One vector is turned by the same rotation once a tick. Each row is the vector after some number of ticks, and that number follows the row.
The counts run from 0 to 445.
[13, -13, -27, -37, 25, 24, 15, 41, 0, 31, -5, 1, -40, -4, 26, -33, 7, 23, 21, -27, -22, 21, 0, 2, -14, 1, 22, 1, 9, -3, 9, 11, -6, -11, 7, 1, 9, 17, 19, 19, 9, -6, 2, 1, -8, -32, 15, -2, -24, 12, 4, -16, -14, 28, 17, 4, -3, -40] | 97
[-4, -38, -19, 15, 22, 20, 1, 33, 8, 28, -15, 2, 1, -28, 23, -28, 9, -25, -9, 13, -13, 28, -32, -22, -14, 18, -6, 14, 4, -5, -19, -34, -6, -11, 10, -7, 8, -1, -4, 5, 44, -14, 14, -22, 34, -19, 6, 7, -3, -8, -5, 4, -18, -11, 45, 6, -20, -11] | 66
[3, -5, -4, 35, 16, -7, 43, -22, 18, 1, -1, 13, -2, -16, 38, -8, 27, -11, -45, 26, -12, 1, -16, -23, 1, 14, 19, 22, -5, -10, -7, 21, -16, 0, 4, -32, 12, -16, 18, -6, 40, 2, 25, -9, 48, -24, -2, 9, -6, 13, 14, -21, -5, -9, 7, 18, 7, -1] | 161
[17, -8, -7, 12, 5, -5, 44, 13, 3, -10, -28, 4, -6, -34, 47, -2, 25, 7, -28, 24, -21, -9, -8, 8, -9, 35, 16, 8, 1, 18, 10, -9, 0, -3, 25, -22, 9, -1, 17, 3, 35, 15, 7, -12, 17, -41, 14, 11, 2, 14, 23, 1, -7, -15, 19, -3, -32, -16] | 40
[2, -42, -2, 1, 11, 21, 30, 40, -4, 35, -3, -16, 9, -14, 19, -24, 24, -5, -7, 8, 6, 7, -15, 11, -22, -3, -2, 29, -15, 18, -8, -23, -17, -5, -1, -28, 23, 22, 10, 8, 41, 26, 8, -24, 27, -38, -1, 0, -2, -9, -21, -8, 5, 12, 10, -7, -26, -20] | 72
[2, -2, -22, 3, 28, -29, 31, -9, 31, 10, 8, 13, -2, -26, 42, -29, 29, 10, -8, 25, -3, -8, -23, -15, 3, 27, 40, 13, -2, 13, -6, 21, 7, -1, 23, -22, 5, 0, 24, 11, 32, 8, -9, 11, 2, -32, 7, 18, -10, -3, 40, -6, 12, 8, -2, 14, 0, -10] | 265
[19, -19, -5, 7, 0, 32, 32, 4, 13, 1, -12, -10, -26, -23, 29, -17, 24, 30, -24, -23, -25, 0, 0, -11, 2, 10, 32, 14, -10, -5, 6, 7, -10, 12, 9, -24, 18, -1, 16, -6, 17, 36, 11, -12, 1, -34, 12, 2, -31, 25, 15, -31, -22, 9, 10, 17, -11, -33] | 304
[11, 1, -21, 22, 39, -21, 29, 9, 20, 19, 8, 13, -1, -9, 30, -21, 12, -7, -7, 38, 2, 11, -7, -14, -23, -1, 9, 5, -2, 14, -15, 31, -10, -15, -10, -41, 9, 15, 25, 14, 37, -25, 13, -10, 42, -31, 16, 13, 11, -1, 15, 8, 13, 6, 8, 11, 11, -2] | 369
[17, -3, -25, -12, 11, 10, 17, -3, 9, 14, -21, 6, -28, -28, 28, -15, 7, 9, 4, -3, -50, 20, -20, -15, 10, 6, 18, 8, 5, -22, 22, -2, -6, -17, 10, 3, 28, -23, -12, 8, 8, 4, -1, -11, 24, -27, 24, 5, -33, 13, 19, -40, -19, 18, 43, 17, -5, -26] | 53
[-13, -16, -8, -23, 23, 30, 24, 17, -23, 21, 9, 14, -28, -30, 28, -21, 12, -4, 2, 3, -12, -13, 8, 9, 3, -20, 21, 3, 13, 0, 18, -1, -29, -20, -6, -32, 8, -12, 15, 28, 20, -2, -4, -5, 26, -45, 13, -7, -23, 8, 9, -11, -23, 42, 1, 4, -3, 3] | 212
[-13, -16, -9, -1, 5, -13, 20, 5, 7, 1, -27, -3, -22, -3, 52, -13, 11, -1, -17, 26, -11, 5, 3, 5, 0, 30, 7, 15, 5, -10, 26, -13, -17, -19, 31, -9, 14, -18, 14, 32, 43, 5, 3, -16, 25, -40, 0, 1, 7, 6, -12, -1, -35, -24, 23, -23, -38, -11] | 38
[0, -20, -6, 11, -1, 14, 50, 21, -7, 13, -18, 6, 3, -39, 38, -4, 44, -1, -33, 31, -3, -3, -27, -6, -14, 31, 16, 17, -3, 11, -16, -13, -4, 16, 14, -2, -11, 1, 10, 0, 29, 6, 29, -5, 24, -28, -17, 8, -5, 13, -6, -10, -11, -7, 2, -2, -28, -17] | 297
[5, -17, -2, 11, 21, 12, 25, 15, 22, -9, -3, 17, -19, -22, 26, -20, 23, 17, -29, 1, -1, 24, -5, -28, 11, -9, 28, -19, -1, -22, 20, 1, -14, -3, -13, -32, 6, 11, 15, 12, 29, 13, 15, -13, 9, -43, 23, -2, -23, 14, 16, -20, -22, 28, 23, 27, 15, -6] | 315
[-8, -23, -6, -7, 10, 11, 20, 39, -5, 56, -3, -6, -15, -8, 29, -20, 7, -17, 9, 16, -14, 14, -8, -7, -24, -6, -10, 8, -12, 4, -11, -16, -25, -3, -4, 11, 14, 21, 4, 27, 31, 6, 23, -11, 31, -37, -6, -13, -22, 9, -25, -12, -13, -2, 36, -3, -26, -30] | 197
[1, -30, -20, -9, 13, 30, 22, 0, 17, 26, -24, -1, 12, -12, 20, -25, 14, -16, -12, 27, 5, 50, -46, -9, 2, 12, -2, 32, -8, -17, -4, -20, -5, -13, 14, 3, 21, -10, -10, 16, 25, 3, 13, -2, 41, -11, -2, 18, -4, -1, -10, -33, 4, 19, 11, 7, 4, -8] | 411
[-15, -22, 5, 12, 11, 10, 14, -1, 21, 1, -17, -1, 1, -13, 39, -20, 24, -11, -41, 27, 4, -7, -3, -5, 3, 30, 12, 17, -11, 5, 0, -28, -13, -8, 29, -29, 13, -2, 20, 18, 51, 17, 12, -7, 27, -29, -6, 9, -3, 5, 13, -4, -24, -11, 24, -13, -34, -8] | 165
[-12, -14, -8, 7, 9, 5, 31, 8, 18, 13, -14, 5, 11, 2, 52, -16, 20, -14, -29, 23, -8, 16, -7, 5, 1, 36, 12, 14, -20, -8, 1, -20, -24, 3, 45, -3, 14, 8, 31, 5, 58, 23, 18, -6, 25, -38, -7, 8, -5, 0, -13, 0, -24, -17, 21, -3, -21, -3] | 291
[7, -13, -12, 13, -1, -4, 28, 30, 20, 17, -6, 8, 7, -23, 37, 1, 22, -3, -19, 43, 11, 35, -9, -16, 3, 0, 5, -14, -23, -12, 18, -24, -16, 1, 16, 1, 9, 30, -3, 37, 34, 20, 13, -15, 27, -48, 9, -3, 0, 1, -11, -13, -20, 9, 20, 18, -1, -11] | 187
[18, -3, -27, -9, 4, 0, 22, -10, 22, 9, -12, 4, 2, -1, 39, -16, 15, 10, -20, 36, 28, 29, -4, 18, -5, 28, 17, 22, -10, -3, 17, -10, 12, -22, 24, -20, 6, 0, 20, 44, 19, -1, 3, 10, 11, -33, 5, 28, 23, 10, 5, -21, -20, 20, -22, 8, -10, -1] | 132
[15, 4, -36, -18, 25, 6, 10, 22, 25, 31, 1, 16, 7, 13, 31, -25, -6, -9, 5, 22, -4, 37, -1, 23, -21, 25, 4, 4, -2, 4, 5, -25, -4, -18, 34, -10, 25, 26, 21, 23, 33, -13, 0, 8, 30, -37, 17, 16, 15, -2, 14, 3, -11, 23, 14, 13, -3, 3] | 236
[22, -8, -10, 10, -4, -9, 43, 3, 0, 10, -12, -9, -32, -40, 45, -3, 16, 26, -1, 10, -26, 3, -7, -16, -5, -7, 18, 15, 1, -4, 18, 39, -13, -8, -9, -11, 21, -11, -7, 19, 5, 13, 9, -21, 20, -36, 15, -3, -26, 16, -7, -37, -3, -3, 13, 4, -5, -47] | 47
[1, -5, -3, -4, 26, 28, 37, 15, -15, 17, 13, 16, -15, -32, 28, -17, 25, -4, -3, -3, -15, -20, 11, 7, 0, -18, 29, 1, 2, 11, 7, 8, -28, -13, -1, -41, 12, 3, 20, 11, 24, 19, 2, -8, 24, -53, 22, -3, -23, 10, 20, -8, -19, 36, 2, 23, 2, 0] | 211
[32, -4, -33, -10, 19, 23, 29, 37, 7, 44, -1, 10, 5, -22, 19, -14, 18, 2, 16, 8, -1, 27, -27, 9, -31, 10, 21, 11, -7, 20, -23, -7, 14, 2, 12, 0, 0, 35, 7, 7, 9, -9, 12, 8, 9, -26, 6, 14, -8, 10, 22, -21, 5, 32, 2, 32, 2, -25] | 100
[4, -3, -10, 3, 20, 3, 45, 19, 15, -15, -12, 8, 0, -37, 52, -3, 17, 15, -2, 33, 16, 18, -24, -3, 5, 35, 17, 8, 0, 14, 3, 15, -2, -9, 29, -20, 7, 22, 11, 24, 32, -2, 8, -4, 26, -30, 17, 8, -14, 7, 18, -2, 5, -1, -12, -13, 0, -35] | 396
[5, -17, -3, 11, 10, 14, 30, 43, -1, 42, -6, -9, 0, -17, 26, -11, 22, -18, -3, 18, -4, 12, -8, 2, -28, -5, -11, 1, -23, 22, -15, -20, -24, 5, 0, -1, 10, 43, 6, 14, 31, 17, 27, -17, 30, -33, -2, -3, -9, 10, -16, -6, -8, 0, 19, 5, -20, -32] | 198
[9, -19, -22, 15, 20, 25, 22, 35, -10, 9, 6, 14, 6, -52, 34, -16, 28, -6, -20, 25, 16, 4, -3, -2, -18, 3, 17, 8, 8, 25, -6, -18, -3, -16, 4, -41, -12, 2, 17, 23, 21, -14, 10, -14, 20, -41, 10, 8, 7, 7, 20, 2, -25, 25, -6, 26, -9, 1] | 215
[2, -5, -28, -18, 26, 12, 19, -20, 13, 9, -9, 12, -21, -17, 41, -32, 12, 13, -12, 4, -10, 5, -9, -6, 10, 26, 38, 27, 27, -17, 15, 23, -2, -24, 21, -31, 15, -42, 16, 14, 14, -18, -5, 5, 17, -21, 17, 22, -11, 10, 27, -29, -16, 20, -2, 6, 6, -6] | 261
[-6, -32, -8, 3, 37, 28, 17, 28, 5, -2, -15, 7, -25, -21, 23, -28, 11, 0, -10, -4, -26, 31, -19, -29, 3, 0, 8, -6, 18, -21, 16, 5, -19, -12, -11, -25, 8, -16, 0, 3, 26, -14, 22, -23, 39, -21, 21, -2, -27, 1, 0, -3, -13, 13, 38, -3, 7, -12] | 64
[-27, -16, 8, 5, 23, -3, 18, -18, 12, 11, -8, 5, -31, 6, 43, -29, 20, -8, -31, 14, -19, -2, -3, -18, 20, 13, 14, 18, 9, -26, 12, 7, -30, -15, 8, -24, 17, -32, 19, 18, 39, 1, 12, -8, 36, -27, -6, 0, -20, 8, -7, -21, -27, -14, 26, -12, -9, -2] | 163
[-25, -16, -4, -8, 26, 0, 22, 5, 15, 28, -2, 10, -18, -20, 34, -17, 10, -10, 13, 19, -19, 17, -18, -27, 23, -16, 10, -10, 5, -17, 18, 5, -30, -20, -4, 1, 14, 3, -5, 36, 27, 11, 6, -13, 39, -37, 9, -6, -39, -5, -3, -22, -5, 22, 32, -1, 10, -19] | 59
[22, -3, -16, -7, 15, -11, 55, -7, -6, 28, -1, -12, -21, -7, 33, -12, 19, 13, 6, 13, -20, -1, -9, 14, -26, -6, 12, 38, -4, 7, 6, 51, -13, -19, -7, -35, 26, -20, 17, -1, 11, 3, -1, -8, 31, -40, 11, 12, 2, 2, -13, -14, 22, 5, -7, -5, -2, -17] | 381
[-10, -12, -31, -24, 18, -4, 7, -20, 16, 28, -11, 7, -23, -9, 38, -38, 9, 3, -5, 12, -12, 5, -15, -4, 7, 35, 30, 28, 25, -21, 12, 3, 1, -32, 28, -12, 14, -48, 8, 29, 17, -18, -9, 7, 14, -19, 1, 20, -6, 0, 20, -31, -21, 10, -2, 3, -8, -5] | 262
[17, 6, -8, 5, 20, -12, 35, -18, 34, 24, -13, -5, -28, 14, 28, -23, 11, 9, -6, -8, -40, 18, -12, -16, -11, 14, 15, 22, -16, -9, 1, 38, -14, 0, 0, -9, 31, 1, 26, -12, 19, 7, 18, 4, 28, -20, 5, 10, -30, 20, 7, -40, 3, -4, 27, 6, 0, -35] | 151
[10, -4, -26, -1, 42, 21, 23, 22, 19, 33, 7, 19, 9, 4, 25, -27, 19, -25, -10, 12, -6, 13, -13, 8, -24, 25, 24, 7, -2, 12, -26, -9, 0, -3, 20, -21, 5, 17, 38, 1, 33, -24, 16, 18, 30, -24, 2, 21, -1, -2, 36, 7, -1, 20, 8, 24, 4, 9] | 111
[10, -4, -2, -13, 7, 14, 30, -8, 33, 26, -20, -1, 1, 12, 26, -13, 20, -25, -15, 23, -12, 21, -28, 9, -5, 25, 0, 34, -27, 5, -8, -23, -7, -13, 17, -3, 29, 19, 23, 11, 37, 18, 16, 13, 39, -23, -11, 13, -14, 9, 10, -34, 5, 10, 19, -3, -20, -16] | 154
[0, -25, -4, 12, 5, 12, 50, 8, -16, 17, -12, -7, -30, -32, 39, -9, 34, 18, -30, 3, -22, -4, -13, -20, -5, 3, 29, 15, 5, -14, -5, 33, -14, 7, -7, -13, -5, -27, 11, 2, 11, 7, 24, -15, 11, -29, -9, -8, -30, 27, -17, -27, -15, -6, 4, 3, -7, -33] | 299
[34, 1, -30, 24, 9, 2, 4, 9, 33, 43, 6, -4, -2, -24, 29, -20, 5, -3, 3, 26, 13, 23, -6, -14, -33, 4, 8, 21, -7, 23, -18, -8, -1, -29, 5, -23, 10, 17, -5, 42, 5, -9, 7, -10, 20, -22, 2, 20, 12, 17, 21, -28, -17, 5, 3, 34, 4, -30] | 357
